Each row is where one point has got to under a steady rotation. How many ticks took it there?
The counts run from 0 to 135.
[138 122 144 183 167 116 104 186 141 131 137 119 124 101  71 121 114 182
 166 143 130 108 116 185 107 160 109 120  81 122 151 119 107 119 115 119
 134  94  85  93 100 165 151 163 154 126 138 148 124 120 129 144  86 152
  73 157 132 120 105  98 121 111  84 100 104 139 119 148 161 146  92 131
 172 135 149 126  98  95 144 149 117 128 114 134 124 169 134]
72
[132 125 175 201 156 120 111 155 118 139 100 123 148 113 154 116 107 133
 139 134 112 134 127 147  94 152 107 136 126 108 125 132 102 156 129 127
 124 137  88 109 122 198 128 144 161 107 176 170 104 139 135 124  95 141
 143 128 161  89  79  79 112 117  97  99  81 138 107 116 147 141 106 134
 161 160 144 119  55 107 161 119 139 129 116 131 171 140 139]
104
[119 111 145 199 162 104 112 192 142 120 128 131 136 122  96 133 140 159
 107 132 103 136 143 145 141 175  91 137 106  98 127 147 132 132 118 114
 168  87 114  93 138 136 120 158 115 131 151 188 144 111 127 140 114 126
 100 134 106  87  77  95  82 108 108  90  96 113  91 163 181 139  78 139
 132 136 175 140 108  90 125 143 159 101 113 140 151 130 153]
68
[163 138 132 158 119 128  88 179 127 118 150 103 119 157  69 110 120 182
 134 141 163 149 130 126  69 164  97 122  67 122  95 133 116 143  87 110
 141  80 121 116 108 180 147 123 180 100 143 149 126  81 114 122 137 176
  84 150 109 127 118 137 136 124  96  94 103 143 115 174 126 151  98 145
 112 134 164 119  95 117 130 141 129 124 123 136 154 135 144]
84
[151 134 161 184 149 118 102 168 128 106 104  98 134 130 147 112 121 115
 158 124 131 146 129 120 112 129 129 113 116 141 138 127  95 163 111 145
 119 131  82 109  96 180 141 120 210  92 177 156 111 123 113 106  91 165
 120 161 164  92 120  87 112 145  95 119 105 163 119 140 120 106  99 144
 157 160 137 138  45 120 131 110 116 136 116 122 177 168 148]
5
[132 138 134 186 184 155 118 186 131 120  97 114  90 137 101 114 132 159
 123 103 122 128 149 156 102 155 110 132  81 115  89 136 106 113 138 155
 120  99  96 135 113 130 172 144 188 123 134 105 108 139 154 122 106 148
  89 172 122 122  91  77  76 116  86 112 105 169 118 136 140 131 119  96
 136 157 170 102  70 135 147 146 111 125 118 110 142 156 153]
60
[164 133 157 167 119 128 103 172 149 132 125 109 134 179  63 116 106 147
 123 146 150 169 134 108  98 170 106 128  78 124 125 145 122 157  74  89
 153  70 121 120 124 146 142 114 144 100 132 147 138  80  94 103 150 185
  91 128 108  75  94 118 111 116 120  95  96 121  99 191 135 171  98 145
  97 117 144 140 139 124 123 137 143 113 119 132 173 112 129]
82
[128 140 110 172 142 113 120 194 125  88 128 103 129 133 113 119 153 174
 147 131 153 143 122 106 109 145 115 106  94 137 142 146 135 122 132 139
 153 117  89 112 117 151 182 118 187 102 186 193 110 104 134 125 147 159
  85 174 143 127 132 125 108 151 101 103 125 160 160 164 139 110 112 136
 157 143 155 154  72 114 118 123 110 130 101 115 149 159 175]
127
[135 127 183 161 156 156 122 171 139 138  63  95 129 154  62 135 141 156
 178 135 145 139 126 130 108 140 105 102  75 135 138 114 128 148  98 125
 112 118  69 143 103 144 182 116 168  98 153 130 109 107 113 119 127 159
 103 144 156 129 102  96  85 117  91 114  94 135 137 165 152 154 130 128
 146 122 116 156 110 134 131 132 112 139 110 129 170 155 105]
46
[159 139 139 188 151 117 100 162 150 100 118 132 122 146 130 117  92 128
 108 105 129 156 145  86 117 163 127 143  94 105 136 178 138 118 126  97
 163  88 125 100 143 126 149 101 142 112 167 135 119 133 131 107 134 166
 111 117 114  44  91  87 100 166 117  93  93 156  93 173 154 146 104 115
  98 135 154 153 107 112 131  93 134 111 111 107 184 116 170]
94
[123 144 154 174 171 145 112 165 101 133 108 107 136 129 120 109 120 170
 152 137 156 126  93 116  84 152 110 132 109 126 122 124 111 122 148 132
 110 134  76 120 113 187 185 134 187  94 167 155  82 133 121 126 153 163
 102 146 157 144 112  91 123 130  89 100  85 164 135 135 114 162 144 106
 175 157 145 120  84 122 157 141 107 158 115 104 160 135 136]
17
[137 141 118 175 178 168 109 187 134 125 100 114  85 138  74 110 128 173
 134 110 137 118 144 154  92 157 113 120  71 115 105 143 123  95 126 133
 124  93  95 131 113 115 184 128 176 122 139 110 112 134 148 123 129 164
  78 163 119 127  97  93  72 123 100 113 100 175 141 147 140 154 124  89
 146 142 153 114  89 147 136 138 111 137 113 115 139 143 155]
59
[134 122 158 177 179 103 109 185 149 140 128 112 129 110  77 130 110 169
 140 139 120 112 113 195 112 151 111 129 104 122 144 110 102 133 111 131
 126  88  83  96  98 170 131 167 160 132 131 162 123 113 119 142  74 155
  94 152 134 117  99  80 130 107  81  92 104 132 104 144 153 148  94 118
 173 147 162 124  93  95 140 154 111 124 107 130 143 165 128]
73
[141 134 133 187 159 115 108 186 148 130 134 125 123 107  51 120 104 182
 168 154 126 111 131 179 112 175 109 112  62 125 162 130 126 116 111  91
 146  85  93  91 123 155 145 150 132 125 138 152 133 105 138 140 108 162
  79 147 124 102  89 113 101 113  90 105 116 142 131 161 164 151  99 137
 168 129 136 134 120  91 138 141 125 126 112 134 134 157 141]
71
[139 120 135 185 153 121 119 183 151 130 130 133 131 113  58 128 117 178
 146 149 108 122 138 172 134 175 105 111  63 118 158 152 129 117 112  91
 161  84 103  89 136 131 144 142 112 136 131 163 138 103 129 134 111 156
  80 137 122  89  78 116  79 118 106  96 106 125 122 164 180 156  99 144
 162 118 135 153 129  94 137 135 145 108 103 135 142 140 144]
70
[122 126 146 203 160 111 103 183 122 119 123 139 126 109 116 126 137 153
 119 126 120 132 149 133 131 170  88 135  99  95 112 131 119 140 123 117
 165  99 112 102 134 144 109 164 132 129 159 182 138 119 146 138  97 123
  84 147  99 104  82 101  81 114  97 100 107 123  90 166 183 112  68 131
 123 134 176 114  94  98 127 148 149  95 115 140 146 138 158]
67
[139 143 123 172 133 121 133 186 136  86 113  98 135 158 113 135 139 150
 128 136 139 170 123  77 132 169 117  99  86 133 148 171 148 147 102 119
 155 102  95 110 147 132 173  97 150 100 183 186 123  96 117 121 183 169
  94 152 142  85 114 122  95 139 131 104 129 130 149 175 153 125 119 145
 125 127 143 176 102 119 111  99 137 120 102 128 175 125 171]
125
[154 123 193 179 144 112  88 167 150 137 116 105 134 153  93 126 111 125
 104 129 140 158 133 111 125 163 102 154 115 116 121 125 106 178  87 118
 144  83 109 111 112 162 112 140 152 106 134 161 138 101  91 115 104 159
 103 126 103  85  91  85 133 108 104  93  93 109  62 173 132 164  78 128
  87 139 160 115 119 125 127 151 132 112 129 134 176 117 126]
80
[132 140 191 196 148 131 117 148 126 137  92 123 167 115 132 122  85 115
 144 145 122 146 129 122 116 172 114 132 108 103 138 156 117 158 120  90
 128 123  92  95 146 187 132 116 127 109 167 162 116 139 128 115 132 148
 140 102 147  55  69  82  96 117 106 102  84 124  99 133 157 163 117 133
 146 141 113 147 101 106 159  99 153 122 111 136 191 117 136]
106
[166 151 193 177 156 140  84 155 151 147  95 108 125 113  70 138  74 121
 177 132 150 137 133 134 107 166 118 140  79 127 144 120 104 155 100 104
 113 106  99 108 106 159 137 129 165 114 132  99 128 134 112 114  86 179
 108 137 120  85  88  73 121 135  86 113 107 138  90 162 142 157  93 124
 132 130 112 121 133 118 138 141 115 139 118 126 156 155 114]
77
[135 130 193 189 138 102 123 159 136 109  80 115 150 146 154 131 129 103
 134 120 113 160 131  99 133 130 124 119 132 125 144 143 108 162 112 138
 135 130  95 112 111 160 131 116 174  94 182 169 113 120 100 104 120 155
 138 133 166  64  94  81 101 140 117  99  88 128 101 157 139 128  99 142
 134 154 139 159  74 115 126  96 131 120 121 125 197 133 137]
7
[162 159 145 172 156 116 101 158 120 103 100 119 101 127 112 121  95 136
 139 108 151 135 131 116  53 148 132 131  90 106 109 136 123 118 118 108
 120 101  99 125  90 172 161  94 191 112 161 103 111 118 145 118 105 159
 114 146 133  96 114  99 126 157  75  92 104 170 106 148 157 128 126 114
 115 135 156 129  66 118 138  97 113 129 119 119 162 146 166]
90
[147 122 127 198 142 150 120 171 136 126 124 133 141 135 112  79 103 160
 151 138 106 126 146 174  96 158 119 102  73 125 149 168 105 120 118 107
 131 120  99 102 132 169 156 113 146 106 153 141 100 123 126 119 115 170
 120 140 168  76  77 107  85 131 112 120  81 165 151 133 122 161 116 143
 177 151 121 143  76 124 163 108 135 128 117 116 168 142 157]
101
[107 145 135 175 155 148 123 183 120 114 115  92 148 147 149 124 136 137
  81 128 129 170 121  76 138 183  81 130 114 108 104 152 127 148 131 136
 153 111 109 111 163 152 150 150 144 107 159 192 117 131 127 135 188 143
  98 150 113 103  80  84  85  96 128 113 109 114 119 150 143 137 125 120
 109 158 167 120 100 129 133 143 153 125 101 119 167 106 154]
25
[154 179 154 168 134 149 116 156 122 107  90  72 130 133 117 129  96 102
 154 127 172 178 131  75 111 162 117 117  91 132 115 147 112 165  94 114
 118 121  90 122 127 174 150  98 188  96 166 124 127 128 115 116 147 187
 111 163 125  84 108  88  99 127 101 135 140 146 131 145 140 121 135 130
 101 146 118 127  91 132 132 118 119 145 110 129 178 145 164]
120
[108 136 179 197 176 134  99 162 120 112  82 113 138 121 150 120 133 125
 155 125 155 137 116  77 139 139 101 141 126 124 145 116 112 152 156 145
 137 144  84 123 117 145 162 145 181  97 186 161  96 166 132 107 106 143
 104 132 141 113 101  71  89 153 101 116  83 152 109 158 132 120  93 104
 149 157 145 123  87 124 131 126 108 141 115  96 169 148 148]
134
[117 118 143 178 165 102 144 189 135  95 100 109 131 146 132 123 158 161
 110 115 117 143 106 124 132 129 125 119 122 132 153 145 134 126 135 157
 132 112  78 111 105 153 183 132 180 115 172 205  98 111 127 130 147 146
 109 155 169 112 120  89 109 137 110  85 104 145 134 150 141 138 125 114
 168 155 160 169  68 117 126  97 115 135 108 103 168 147 143]
129
[117 145 141 170 175 128  91 184 120 113 124 121 110 148  87 127 145 189
 117 130 176 145 119  79 108 171  86 152  90 107  98 122 139 128 135 126
 157  94 107 131 121 119 167 144 164 120 155 157 118 109 142 127 149 143
  59 147  97 148 112 106 110 139  88  87  95 136 101 187 145 145 100  95
 103 129 179 111 125 118 123 150 116 121 115 113 130 123 145]
54
[131 159 158 192 144 119  88 157 106 135 143 108 169  98 131 118  88 149
 149 162 168 147 106  87 101 191  89 146 112 112 136 122 105 157 129  86
 148 124 104  95 141 200 123 146 148 107 169 189 121 133 129 132 135 153
 100 129 111 101 110  90 136 130  91 107 108 134 108 154 141 140 100 135
 135 137 147 113 115  95 144 146 139 137 105 132 157 128 153]
109
[122 127 151 180 145 135 103 193 148 114 116 105 140 140  75 117 142 166
 166 161 162 137 122 105 160 161  94 112  90 151 161 115 120 155 111 129
 155 110  89 113 124 128 154 158 168  99 164 181 125 110 111 118 125 175
  61 166 122 138 109 111  86 134 109 127 118 140 143 184 122 126  77 140
 147 141 133 135 124 122 113 166 114 134 106 121 141 163 144]
41
[116 101 177 162 146 136 135 188 151 141  86  92 140 165  76 123 160 160
 129 134 118 140 116 149 146 125 103 116 106 145 147 122 126 147  93 156
 119  96  76 122 109 142 169 144 161  97 142 188 114  94  89 120 136 160
  93 148 164 130  96  90  89 103 116  99  87 114 125 166 133 175 110 132
 154 142 134 158 107 127 119 144 121 131 106 126 165 152  95]
44
[128 142 157 190 148 107 106 165 117 132 144 112 171 117 131 124  96 157
 118 160 153 152 102  94 112 184  95 145 125 121 136 131 108 158 131 103
 152 117 105  82 146 192 121 159 142 112 164 210 118 122 110 136 148 152
  96 125 115 107  97  94 146 112 101  87 103 116  97 151 128 156 106 127
 135 154 154 116 114  92 142 149 138 132 106 130 159 114 147]
110
[122 153 177 178 168 155 137 154 125 137  72  98 148 145 132 128 109 122
 116 117 136 154 112  95 120 157 113 143 113 109 121 152 124 139 130 127
 103 125  84 128 142 157 177 123 154 105 149 134  93 152 119 118 173 156
 126 124 145  89  74  54  88 118 117 111  86 132 113 130 124 183 163  97
 138 160 128 135 102 140 155 115 124 154 104 106 192 108 136]
20
